In the rows, zero is written as 128.
Each path below is one point turned by a fixed rotation once a step. After each direction that follows a path, write how fast that rotation turns it, in degrees per step (0 if it stays still).
Each turn is a multiple of 5 degrees from 10 to 175, or 0.
Each row of a path follows its step; steps can be skipped.
Rotation 1:
step 1: [130 115 117 122 142 116 130 128 127 118 135 136 129 129 124 119 120 113
 138 135 125 122 132 127 126 137 136 129 142 127 131 120 140 133 142 145
 126 143 129 122 124 124 127 139 134 109 127 126 128 123 127 131]
step 3: [123 124 132 122 121 126 117 131 130 117 127 117 135 131 116 119 124 116
 138 117 130 127 127 128 129 134 123 127 140 140 138 129 142 138 125 138
 107 127 121 127 120 126 136 134 119 118 110 119 132 131 119 117]
step 6: [126 133 136 126 126 127 119 140 127 120 137 123 132 136 110 114 119 131
 129 121 120 123 118 115 133 120 119 118 135 135 137 138 137 146 124 134
 116 131 115 121 132 129 128 139 128 121 129 125 136 136 141 125]
step 8: [114 130 117 120 125 132 125 141 132 132 131 123 131 123 126  98 126 126
 121 123 130 112 130 120 135 133 136 123 125 126 138 127 136 143 138 144
 130 135 134 130 130 129 130 133 133 129 136 141 132 133 124 137]
step 15: [124 123 125 122 133 120 118 137 122 112 126 129 126 141 126 114 128 114
 119 127 118 121 125 116 132 127 138 129 141 123 129 139 132 152 125 119
 116 132 118 127 132 121 116 128 127 128 136 132 141 126 125 126]
step 16: [134 126 117 131 136 128 116 129 118 132 134 129 135 129 133 110 121 115
 123 130 129 112 122 138 133 125 132 132 134 139 128 135 129 149 147 139
 123 131 131 133 122 137 125 136 131 118 146 129 121 135 129 121]
step 18: [126 117 119 119 145 118 119 134 132 118 123 122 143 129 127 120 128 122
 135 124 127 120 126 122 121 129 136 128 139 125 131 141 128 145 130 128
 105 128 117 133 132 134 129 127 131 132 124 126 119 133 112 137]
Directions:
[129 125 129 126 127 126 129 127 127 127 129 131 124 131 131 126 126 124
 126 129 133 128 131 132 133 127 129 128 125 128 129 126 127 129 126 129
 129 129 130 127 126 132 128 128 132 125 129 132 129 130 130 130] : 95
[127 127 130 130 128 129 125 125 126 132 128 128 127 131 128 129 130 129
 130 127 127 131 133 127 124 130 129 129 130 129 129 125 127 129 124 127
 126 133 129 131 126 131 132 131 131 129 122 127 125 131 124 129] : 45
[127 127 128 125 130 128 130 127 131 128 129 133 129 128 130 128 133 127
 130 127 125 125 130 131 129 122 129 125 126 132 130 129 129 127 130 127
 127 128 131 125 129 126 131 128 127 128 126 124 130 126 125 131] : 40
[127 127 123 130 132 126 130 127 127 130 126 131 127 127 131 132 127 124
 128 129 127 126 128 129 128 130 130 128 128 124 130 129 125 130 128 126
 123 131 126 126 129 125 125 125 130 132 129 125 124 131 131 131] : 130
[128 130 130 131 129 129 128 128 125 128 132 132 133 125 122 127 129 128
 129 129 133 129 128 128 129 125 129 125 127 130 127 129 129 126 128 130
 126 129 125 128 129 130 130 126 130 131 132 131 124 131 125 129] : 175
[130 128 126 129 126 124 130 129 131 126 131 125 128 125 128 124 126 134
 129 128 125 126 126 130 126 130 132 129 126 125 129 130 130 125 128 125
 129 130 128 128 129 130 131 127 132 126 127 126 126 130 127 132] : 35
Rotation 2:
step 12: [140 125 137 139 129 120 133 119 120 129 137 125 133 119 134 127 114 135
 119 135 130 117 128 134 140 141 115 126 134 125 123 141 129 134 138 120
 133 132 141 128 122 117 105 122 123 113 137 124 133 121 129 134]
step 13: [128 125 129 130 136 141 122 125 117 127 121 123 138 137 120 137 128 127
 127 137 122 129 132 127 120 138 119 136 120 110 130 128 132 149 135 127
 154 132 136 140 135 119 126 122 137 134 125 129 125 111 125 131]
step 16: [144 135 127 124 133 133 125 130 122 130 128 116 140 142 139 141 125 128
 126 132 134 138 129 126 124 129 114 132 130 129 135 127 130 142 132 139
 130 132 141 130 115 134 105 124 140 125 122 128 108 122 123 123]
step 22: [123 132 118 125 129 131 122 126 125 133 129 124 123 136 136 129 121 132
 129 133 142 134 123 129 116 131 135 129 123 106 140 134 131 133 108 132
 140 134 132 115 132 131 111 121 133 139 136 107 119 130 127 128]
step 23: [128 139 122 134 114 129 131 125 118 128 131 129 131 127 147 125 121 138
 107 131 123 133 133 123 126 138 127 121 124 127 124 126 118 130 137 125
 128 138 127 128 111 123 105 126 130 124 145 130 114 134 137 136]
step 24: [136 133 128 121 134 121 121 117 126 134 132 125 129 132 129 123 131 121
 122 128 129 128 133 124 120 121 111 124 118 111 126 124 143 144 120 124
 134 135 133 131 127 126 115 123 140 142 148 123 129 111 117 136]
step 26: [124 127 121 137 135 131 123 125 114 138 143 127 127 120 131 125 126 120
 103 142 133 124 127 119 125 134 128 125 119 118 117 119 133 132 135 126
 139 126 136 125 122 114 123 126 121 130 141 113 134 124 120 142]
Directions:
[128 130 129 125 128 129 131 127 123 128 128 128 128 129 127 128 129 126
 127 126 131 124 132 127 129 125 132 130 128 128 130 128 132 126 127 124
 132 133 132 126 131 129 130 127 125 132 128 128 128 126 127 131] : 160
[126 131 129 128 126 125 129 130 125 124 124 128 126 126 125 128 127 133
 131 130 129 126 123 128 128 129 126 124 127 126 130 128 124 131 130 127
 132 131 128 127 132 128 127 124 127 131 129 129 126 130 130 125] : 45
[127 130 134 132 126 130 129 130 129 124 128 128 126 130 132 129 126 127
 125 124 125 130 125 130 127 127 130 130 132 127 129 128 129 125 132 130
 130 130 130 127 127 132 126 128 130 130 126 131 127 127 126 126] : 160
[129 126 129 124 127 127 132 128 129 127 129 131 132 129 128 132 129 132
 124 126 124 129 126 125 131 129 126 128 126 130 130 127 131 131 127 129
 130 131 129 131 124 124 129 129 124 126 130 128 124 126 127 124] : 100
[128 127 128 130 128 128 127 125 124 129 127 131 128 130 132 129 125 127
 128 125 129 125 122 129 129 128 132 128 131 128 124 128 125 127 130 126
 126 129 128 129 125 125 130 127 123 127 133 128 129 130 131 131] : 130
[127 124 128 123 130 126 131 127 132 129 130 123 127 125 132 128 124 128
 126 129 127 123 125 128 128 127 125 126 130 127 127 125 130 128 129 128
 130 123 129 125 131 129 128 130 127 129 130 130 127 129 126 129] : 155
Rotation 3:
step 4: [119 118 129 127 127 132 141 134 130 128 114 119 119 125 131 127 147 137
 132 125 128 140 137 137 121 113 137 127 127 118 123 121 137 136 129 123
 120 121 115 132 129 113 130 135 126 126 136 136 135 128 111 138]
step 19: [124 119 123 125 121 116 117 134 128 127 135 125 144 117 133 130 130 130
 118 132 129 137 125 121 132 131 126 109 126 131 132 112 128 119 132 131
 130 130 127 148 126 136 113 116 140 120 120 123 127 137 126 141]
step 20: [126 132 117 126 138 116 125 124 138 115 133 127 128 115 125 134 116 125
 118 137 110 142 129 116 113 137 138 134 131 118 133 141 132 127 136 132
 136 121 128 128 125 122 128 123 134 123 140 120 129 134 115 130]
step 23: [139 134 131 114 115 126 130 131 115 118 138 130 114 120 122 122 130 126
 126 115 135 139 125 132 133 128 125 132 131 134 129 132 134 133 132 140
 126 132 120 108 145 122 127 110 128 135 140 129 131 128 129 120]
step 25: [136 133 132 119 118 127 122 123 124 136 131 127 124 122 113 127 142 129
 130 128 115 141 142 124 130 125 133 141 123 122 125 123 123 110 128 135
 129 120 116 137 134 121 120 131 133 122 123 119 130 109 112 122]
step 26: [130 130 129 110 121 130 114 113 111 139 126 135 128 119 124 135 129 118
 128 140 127 122 125 134 126 141 133 124 130 118 137 128 121 110 137 124
 136 132 121 127 120 124 129 131 127 126 137 129 130 128 147 134]
step 29: [121 117 122 125 135 121 120 131 134 113 134 122 126 109 118 144 131 114
 142 135 134 119 131 124 119 122 124 135 117 138 130 125 134 133 121 126
 124 132 127 122 119 129 123 127 122 137 138 119 126 142 134 120]
Directions:
[132 131 125 126 128 131 131 126 126 130 130 128 122 129 128 126 131 126
 128 124 128 126 133 128 128 126 127 126 130 129 127 126 127 127 128 126
 128 124 125 125 125 127 127 132 129 124 129 129 131 127 130 131] : 35
[126 126 130 129 122 128 129 129 124 128 132 125 129 130 130 122 127 129
 127 126 127 128 127 129 130 127 128 127 127 126 130 132 126 125 129 127
 124 128 129 129 130 123 124 128 127 129 128 126 129 130 132 128] : 155
Rotation 4:
step 3: [135 141 119 128 139 131 141 142 125 126 115 128 141 123 126 114 128 129
 114 133 131 115 134 123 119 122 124 134 131 124 117 128 153 130 135 125
 132 118 121 139 119 122 131 130 131 113 128 136 137 123 135 133]
step 4: [139 133 120 133 137 118 125 128 121 126 138 115 135 112 120 136 127 126
 119 130 134 123 128 122 124 111 127 129 133 125 128 135 129 126 130 115
 120 123 119 134 125 112 134 128 129 122 127 128 117  99 138 133]
step 9: [127 133 126 127 116 116 134 135 130 134 107 119 139 126 125 146 130 134
 119 124 115 126 134 135 126 121 129 127 132 125 128 134 147 135 124 134
 129 148 116 139 119 121 134 132 138 125 133 133 113 130 135 125]
step 11: [133 131 129 119 127 130 130 128 112 126 113 126 137 120 121 120 131 123
 138 115 121 128 141 132 120 116 105 132 117 123 120 133 140 134 129 124
 132 135 133 137 118 129 127 128 128 118 146 138 122 128 130 138]
step 14: [132 131 130 122 123 131 121 121 122 120 115 120 148 120 139 120 125 141
 136 123 123 135 127 129 122 124 113 143 120 129 114 138 126 124 116 117
 119 139 137 133 124 134 131 126 137 139 137 129 124 117 142 135]
step 21: [134 134 124 126 134 130 137 148 121 128 114 115 133 123 127 124 139 125
 125 139 124 128 133 143 120 120 143 145 112 136 142 123 132 114 136 131
 123 128 131 131 121 132 131 128 127 128 130 130 110 127 136 120]
step 22: [134 132 119 136 127 134 116 142 121 140 118 115 148 125 134 122 120 140
 120 136 130 131 139 125 127 122 130 138 126 138 126 127 131 125 127 122
 126 125 125 128 115 136 143 134 152 123 126 121 133 121 143 126]
Directions:
[129 131 130 128 131 129 127 128 129 131 131 128 129 130 127 126 129 127
 123 127 128 128 129 127 128 133 128 125 133 133 124 126 128 133 130 126
 128 128 132 128 129 126 130 126 131 127 129 127 125 125 128 124] : 115
[127 127 128 126 125 124 125 124 129 130 126 127 131 127 129 131 124 129
 128 127 129 125 127 129 125 128 129 126 131 130 130 128 130 129 126 127
 126 130 125 123 127 125 131 126 132 129 129 128 131 124 128 132] : 135
[132 128 122 129 127 126 130 125 130 127 130 129 127 129 124 127 128 126
 129 130 130 126 127 126 126 123 124 125 128 129 125 126 128 130 131 129
 127 128 131 127 127 130 130 129 125 125 129 133 131 127 126 129] : 90
[127 128 130 124 131 126 125 128 126 126 128 126 131 129 129 129 131 134
 129 125 126 126 127 128 129 128 126 126 129 129 128 130 126 126 128 127
 129 133 130 128 128 130 127 123 124 129 127 131 133 130 126 126] : 20
[128 130 127 130 127 127 130 130 127 125 125 135 129 129 127 130 130 129
 124 132 125 121 127 129 129 128 132 125 125 134 128 131 129 129 125 129
 127 126 128 129 129 128 129 126 127 130 128 130 127 128 129 128] : 120
[126 125 128 128 130 128 131 126 128 129 125 128 128 125 131 130 132 131
 125 129 128 130 125 127 129 127 124 129 130 135 129 124 131 126 130 133
 128 127 126 129 127 126 128 133 129 127 127 127 130 131 128 127] : 115
Rotation 5:
step 3: [125 129 125 113 124 129 130 141 126 131 127 120 133 123 130 121 127 111
 127 134 118 119 113 122 146 141 131 126 128 131 133 122 129 125 121 133
 111 146 145 126 122 114 133 116 116 120 129 119 127 126 124 120]
step 7: [120 137 128 129 131 127 132 117 143 132 128 122 147 131 135 135 127 136
 131 121 135 125 136 136 135 130 137 135 137 140 126 121 128 139 124 133
 132 122 136 123 129 123 128 128 134 153 130 132 109 104 118 133]
step 10: [126 128 136 128 127 114 130 131 133 121 129 118 132 132 132 133 139 117
 111 135 146 139 113 142 135 138 134 132 112 136 124 131 144 111 132 124
 114 124 122 130 126 131 136 127 139 132 126 118 127 122 121 136]
step 14: [132 147 125 133 120 127 133 108 128 134 123 122 119 132 138 114 118 139
 134 131 122 133 146 116 110 136 133 140 135 133 118 135 140 123 137 118
 126 136 133 130 125 124 125 137 126 136 127 125 136 122 129 132]
step 21: [119 113 130 140 128 132 118 134 132 135 139 126 118 143 146 111 129 120
 131 130 117 132 135 111 120 135 130 123 139 124 141 137 122 136 122 127
 109 123 128 128 126 131 137 131 120 121 129 124 137 140 131 126]
step 28: [123 119 145 121 143 122 133 111 142 133 128 124 129 141 132 125 120 121
 132 125 136 136 108 134 138 117 138 120 124 128 143 123 115 135 126 120
 126 132 129 121 129 130 128 120 136 117 122 119 120 140 130 120]
step 29: [126 143 145 136 120 115 116 121 126 139 124 131 126 137 136 120 109 134
 127 142 133 113 136 120 139 127 111 121 121 126 120 131 142 120 120 130
 136 131 132 122 132 123 126 124 122 132 132 124 136 139 134 136]
Directions:
[129 129 127 129 128 126 131 129 126 127 131 129 126 129 126 125 126 131
 127 132 128 130 127 127 124 129 127 124 127 127 131 129 129 124 130 127
 128 124 131 133 122 131 127 129 130 127 127 132 125 125 128 126] : 85
[128 132 127 128 123 125 126 125 125 128 130 129 134 130 124 129 129 127
 125 129 128 129 129 129 128 126 128 127 130 126 128 131 127 129 130 133
 126 126 127 130 131 125 126 127 131 133 128 127 129 126 130 132] : 145
[131 127 128 125 124 128 127 128 131 129 128 126 129 125 126 129 130 129
 131 128 131 127 125 128 130 128 134 128 128 127 129 130 128 127 129 127
 124 124 130 131 129 125 127 128 128 123 129 129 129 133 126 123] : 145
[128 127 124 129 128 132 129 125 128 126 129 130 133 126 126 127 131 134
 125 127 129 128 125 126 128 127 126 129 124 128 131 127 124 130 128 131
 134 129 125 129 127 130 128 128 124 127 125 126 130 128 125 125] : 95
[125 128 128 131 129 124 127 128 127 122 130 130 128 131 124 129 127 126
 131 125 126 129 125 126 130 128 128 127 134 129 127 129 127 127 125 123
 128 132 126 134 128 126 127 128 127 126 127 126 129 129 125 126] : 145
[132 123 128 127 126 130 130 126 130 132 132 128 128 130 132 126 126 130
 130 124 129 132 129 127 127 127 128 129 131 126 133 126 127 127 129 128
 127 131 126 129 128 126 124 130 129 128 129 126 126 124 124 131] : 155
Rotation 6:
step 1: [122 140 118 127 145 121 118 129 130 135 136 132 134 132 122 127 127 132
 130 142 132 136 131 129 120 126 125 128 126 137 134 132 127 129 126 112
 121 125 109 131 118 111 113 133 120 132 133 130 120 135 126 119]
step 2: [134 131 135 121 118 121 119 130 125 133 136 127 137 129 122 109 136 118
 130 137 129 133 134 119 126 135 124 125 131 112 143 137 135 136 124 121
 131 131 117 139 141 119 134 124 121 131 125 127 137 131 127 113]
step 8: [145 117 130 140 136 116 131 124 123 131 130 126 138 138 132 128 130 133
 123 129 121 143 131 149 119 129 123 130 124 140 130 133 133 115 129 121
 131 123 117 125 134 129 123 135 115 131 131 134 133 122 135 124]
step 15: [137 115 134 141 134 121 115 130 132 135 132 127 132 122 117 129 136 125
 118 136 128 140 125 139 128 132 133 109 121 120 117 128 128 122 136 138
 124 133 119 124 131 130 129 125 145 127 126 127 131 126 134 115]
step 17: [117 131 129 131 129 144 128 141 144 137 122 127 139 134 128 119 127 129
 133 141 122 137 130 129 133 130 123 120 121 133 135 147 130 129 133 120
 130 124 119 124 127 139 133 128 145 132 120 125 136 121 129 131]
step 25: [130 134 148 132 132 126 126 131 135 119 113 119 129 137 121 132 124 110
 132 126 126 131 140 131 115 128 137 109 122 118 120 133 128 120 137 131
 130 131 128 126 130 138 130 123 142 128 128 123 130 124 124 125]
step 29: [140 132 111 134 133 129 116 131 138 134 119 132 126 121 127 133 132 132
 132 128 129 129 131 149 119 127 111 135 130 126 138 136 126 128 135 124
 125 125 121 133 128 132 111 120 118 130 138 123 125 136 136 137]
Directions:
[127 128 127 134 129 127 126 126 132 126 129 128 130 125 127 122 128 125
 125 125 125 126 128 124 128 127 126 131 127 127 129 125 129 126 132 129
 127 128 125 125 129 130 130 132 126 128 127 130 128 125 126 126] : 115
[122 125 129 127 129 129 125 130 129 131 124 124 125 129 129 126 127 127
 131 125 130 128 127 129 126 128 129 127 124 126 131 130 132 127 127 133
 125 129 132 125 128 130 126 129 124 128 129 127 127 127 130 129] : 100
[128 128 127 126 125 128 130 128 128 132 131 128 134 130 129 124 132 130
 133 131 129 125 131 130 127 122 128 128 126 131 129 127 129 130 128 130
 130 128 128 128 132 129 127 130 128 125 128 128 128 128 124 130] : 70
[132 130 124 128 133 128 126 130 128 129 133 127 127 132 127 129 131 124
 125 129 126 129 130 127 128 126 129 128 130 129 127 130 131 125 127 131
 125 125 127 127 129 128 126 124 130 126 130 130 127 126 131 132] : 155
[127 131 126 126 128 131 130 129 129 125 130 129 128 127 126 126 126 128
 127 131 127 129 124 128 125 126 128 123 131 127 127 128 129 126 131 128
 128 126 127 128 125 129 126 132 122 127 124 125 128 132 129 133] : 140
[129 129 127 132 127 129 132 126 128 129 126 131 129 127 125 133 128 128
 131 131 126 129 126 127 125 128 129 125 128 127 130 130 128 129 128 130
 122 125 132 126 130 130 129 128 130 124 125 131 130 127 127 124] : 35
Rotation 7:
step 0: [143 121 122 137 124 132 116 137 136 145 136 123 144 127 128 132 132 124
 137 120 114 124 140 130 134 123 128 124 136 134 125 134 141 130 127 117
 128 114 127 123 123 132 119 129 131 128 125 130 130 138 135 121]
step 3: [122 120 115 129 128 136 119 125 131 120 130 120 122 127 132 129 123 125
 118 121 114 126 129 135 127 148 123 136 135 129 122 139 127 124 130 111
 126 142 125 122 125 134 124 120 127 121 131 135 125 121 110 134]
step 8: [129 116 117 133 130 132 112 121 127 134 132 119 144 124 141 135 130 115
 123 134 122 111 131 132 133 131 119 138 135 131 126 121 129 123 136 126
 138 134 124 117 127 134 110 124 133 126 129 132 122 134 125 132]
step 14: [133 123 132 144 128 134 126 129 140 121 127 124 123 136 122 125 141 121
 130 121 119 122 137 125 123 118 130 128 118 117 135 138 140 136 124 121
 116 121 119 133 128 116 119 124 124 119 130 123 122 128 117 144]
step 19: [125 127 129 134 130 124 119 138 138 143 129 124 133 126 120 137 132 117
 122 126 119 135 129 126 121 115 131 137 131 130 125 137 136 125 117 120
 126 129 120 134 129 117 116 139 127 113 131 132 136 132 136 146]
step 21: [128 125 116 132 112 140 118 129 122 123 125 126 137 133 127 118 138 124
 130 125 133 113 131 129 132 136 122 127 137 126 129 144 119 138 135 116
 130 124 132 130 117 130 112 123 129 112 132 131 136 129 119 127]
step 28: [141 131 126 130 125 126 130 139 133 132 131 113 124 129 142 124 125 123
 122 128 114 128 130 118 127 126 126 131 137 132 126 134 125 132 130 124
 146 119 133 128 124 112 120 117 121 110 127 120 122 142 124 132]
Directions:
[129 129 127 127 131 125 127 126 128 125 131 132 130 128 133 131 128 124
 127 130 128 127 130 125 128 126 129 125 126 125 128 125 132 132 127 130
 130 123 128 123 128 130 128 130 130 129 128 131 127 124 128 128] : 40
[126 130 124 129 128 127 135 129 125 132 130 130 125 128 132 127 131 123
 130 129 130 126 126 125 129 126 125 128 130 129 130 129 127 130 129 129
 129 129 123 128 130 128 132 126 128 126 127 129 131 131 126 127] : 95
[129 126 126 127 127 132 130 127 126 125 129 132 122 127 127 130 131 129
 132 127 128 128 127 123 127 131 132 125 129 126 124 129 128 125 128 127
 125 127 129 127 128 127 125 123 129 126 128 127 128 125 131 130] : 95
[128 128 127 129 130 125 127 126 127 126 132 128 129 131 130 131 131 132
 125 130 130 132 130 127 126 132 127 131 131 128 129 125 125 129 129 127
 129 128 129 127 127 124 125 123 128 128 129 130 129 132 124 125] : 145
[128 128 129 127 129 123 126 128 131 129 128 126 128 130 126 125 129 129
 128 126 130 133 128 123 127 125 129 128 127 125 129 130 126 128 126 126
 131 131 128 122 127 124 133 127 129 123 127 125 129 128 132 130] : 80
